(in the rows, 128 means zero)
Turns, then the turns between two rows, first turn first; the first pair answered
Q999 (before => after):
[155 159 123 168 146 128 132 140 130 155] => [158 150 118 160 169 136 133 130 136 135]
[121  91 139 125  74  97 134 114 113 119] => [ 93  99 123 105 117 127 103 155 117 165]
[125 118 121 128 163 110 120 131 136 112] => [131 127 134 144 121  88 130 126 130 113]
[125  63 118 163 156 139 147 125 150 147] => [131  69 128 177 119 120 158 120 142 145]
Q510 (before => after):
[103 104 145  98 100 113 113 132 117 162] => [118  95 153 108 113 115 118 127 122 176]
[131  83 118 138 152  96 118 129 129 115] => [128 107 113 140 176 114 113 148 137 139]
[155  80  99 102 165 125 130 127 120  83] => [161  93  96 110 189 142 128 141 129 106]
Q914 (before => after):
[128 142 122 134  83 152 129  98 118 140] => [123  98 121 118 102 152 118  94 115 148]
[100 168  78 107 152 141 116 137 105  55] => [108 130  86 102 154 129 118 116 104  41]
[122 192 114 145 172 171 124 149 148 156] => [168 128 140 160 136 122 163  71 145  79]
[108 159 140 132 121 137 121 159 117 208] => [151 132 162 156  78  96 162  94 115 134]
Pairs:
Each pair is two turns apart.
[178  38 149 160 150  69 147  55 129 139] => [175 105 114 144 235 131 146  66 163  89] -> Q914 then Q999
[133 191 114 127 124 144 134 118 133  73] => [177 160 134 158 156 145 150  97 147 106] -> Q510 then Q510
[125 128 138 175 150 112 102 118 127 105] => [124 122 139 177 142 108 105 116 126 109] -> Q914 then Q999
[134 107  94 147 154 138 113 140 110 100] => [134 122  97 155 126 126 122 136 107  85] -> Q914 then Q510
[117 168 119 110 158 150 134 138 129 130] => [152 111 144 126 138 115 154  93 126 114] -> Q510 then Q510
[128  90 142 111 168 144  94 130 151 166] => [118 184 136 126  86 127 118 124 144  88] -> Q510 then Q914
[137 129 126 159 199 149 110 131 139 182] => [123 215 117 170 135 138 131 132 135 113] -> Q914 then Q510
[136 123 106 106 162 138 139 117 131  94] => [143 154 120 135 108 116 156 115 125  95] -> Q914 then Q999
[ 97  94 136 138 139 110 143 105 140  88] => [119 113 156 176 124 108 159 112 145 134] -> Q510 then Q999
[111 123 130 110 145 139 116 137 129 140] => [116 160 129 124 128 139 128 138 133 128] -> Q914 then Q999
[122 146 131 147 108 139 131 154 138 182] => [ 99 125 102  96 155 159 112 147 141 120] -> Q510 then Q999
[123 116 120 134 130 143 134 132 131 139] => [121 127 118 134 112 136 138 128 129 118] -> Q510 then Q914
[171 135 143 163 167 139 138 127 144 179] => [129 167 107 110 163 146 126 120 140  65] -> Q510 then Q999
[142 216 131 160  89 125 152 124 136  98] => [174 193 146 183 111 127 165 109 145 122] -> Q510 then Q510
[130  79 143 118 121 111 108 126 128 163] => [121 147 138 134  72 107 119 139 124 142] -> Q914 then Q510
[102 145 131 135 119 136 127 157 114 170] => [ 90 114 116  99 152 144 115 144 115 127] -> Q510 then Q999
[111 148 145 125  92 131 125 139 100 139] => [114 119 139 113 145 150 113 143 110 161] -> Q510 then Q999
[151 109 131 122 169 134 145  99 139 101] => [146 156 144 156 114 125 148 135 131 170] -> Q999 then Q510
[119 102 118 123 137 120 116 106 136  91] => [114 131 108 127 166 147 109 130 146 120] -> Q510 then Q510
[122 165 151 151  98 133 117 143 131 146] => [141 122 155 149 149 147 112 133 143 169] -> Q914 then Q510
[144 139 129 143 119 132 125 129 136 104] => [143 108 136 139 110 118 119 127 127 118] -> Q914 then Q999
[170 177 141 175  98 141 140 148 140 126] => [162  49 141 123 128 119 115 115 125 109] -> Q510 then Q914
[102 167 109 107  98 125  96 156 128 128] => [127 154 118 116  90 108 118 117 131  77] -> Q999 then Q999
[119 167 101  85  96 124 135 137 123 110] => [129 127 103  76 111 117 139 112 125  88] -> Q999 then Q914
[156 134 150 150 127 110 144  64 139  88] => [158 180 153 173 134 129 142  96 146 146] -> Q510 then Q999
[143 122 105 109  95 129 100 166 141 125] => [166  93 110 111 122 128 110 139 149 107] -> Q999 then Q510
[150  45 142 140  60  69 127  93  98 124] => [ 81 180  91 117 124 158  82 201 117 182] -> Q510 then Q510
[160 178 132 158 153 152 156 129 133 142] => [161 125 153 163 107 111 153 122 113 175] -> Q914 then Q999
[119 164 126 132 141 163 134 161 139 160] => [121 147 141 143 100 136 139 157 126 179] -> Q914 then Q999
[117 137 133 130 115 129 109 172 133 187] => [136  88 150 135  82  92 125 135 123 158] -> Q510 then Q510
[135 158 117 129 165 154 137 118 150  97] => [116 182 123 140 128 147 125 152 137 152] -> Q999 then Q999
[137 124 149 140 126 133 158 149 119 182] => [132 114 147 125  85 105 167 120 107 115] -> Q510 then Q914
[164 152 108 154 154 134 155 102 161 134] => [154 155 102 147 169 143 142 118 164 153] -> Q914 then Q914
[190 151 145 175 150 105 158  89 147 108] => [ 91 153  95  90 183 140  82 164 129 132] -> Q914 then Q510
[109 161 127 114 122 133 122 126 133 102] => [109 132 141 119  91 110 119 124 120 122] -> Q914 then Q999
[104 158 115 103  93 133 115 134 142 100] => [114 119 116  93 104 125 117 111 143  81] -> Q999 then Q914
[125 130 122 110 139 124 143 140 127 178] => [124 137 107  97 163 138 145 127 132 131] -> Q999 then Q510
[134  92 133 106 143 135 115 140 135 168] => [145  97 146 126  95 111 131 126 127 160] -> Q999 then Q999
[137 169 136 169 108 133 166 137 139 121] => [111 173 117 142 144 158 139 167 142 140] -> Q510 then Q999
[151 107 133 133 130 131 124  81 128  80] => [168 146 147 172 106 131 136  98 130 132] -> Q510 then Q999
[172 106 153 166 109  77 155 134 112 183] => [ 99 167 117 120  75  86 122 180  96 139] -> Q510 then Q510
[161  71 150 148 154 125 126 131 133 190] => [150 160 138 165 146 149 131 162 143 193] -> Q999 then Q914
[115  47 144 117 164 100 124 130 124 137] => [125 201 140 169 118 121 158 151 139 116] -> Q510 then Q914
[113 197 123 172 104 123 176 113 144  74] => [140 188 132 194 136 139 184 109 158 110] -> Q510 then Q510
[139 129 116 134 151 127 159 104 130  36] => [120 193 104 139 150 150 150 145 132  63] -> Q914 then Q914
[129 137 120 125 116 107 149 106 133  62] => [117  88 133 121  86  85 131 118 115 112] -> Q999 then Q914
[122 152 125 110 135 142 124 147 128 112] => [115 119 125  99 138 134 114 147 122 124] -> Q510 then Q914
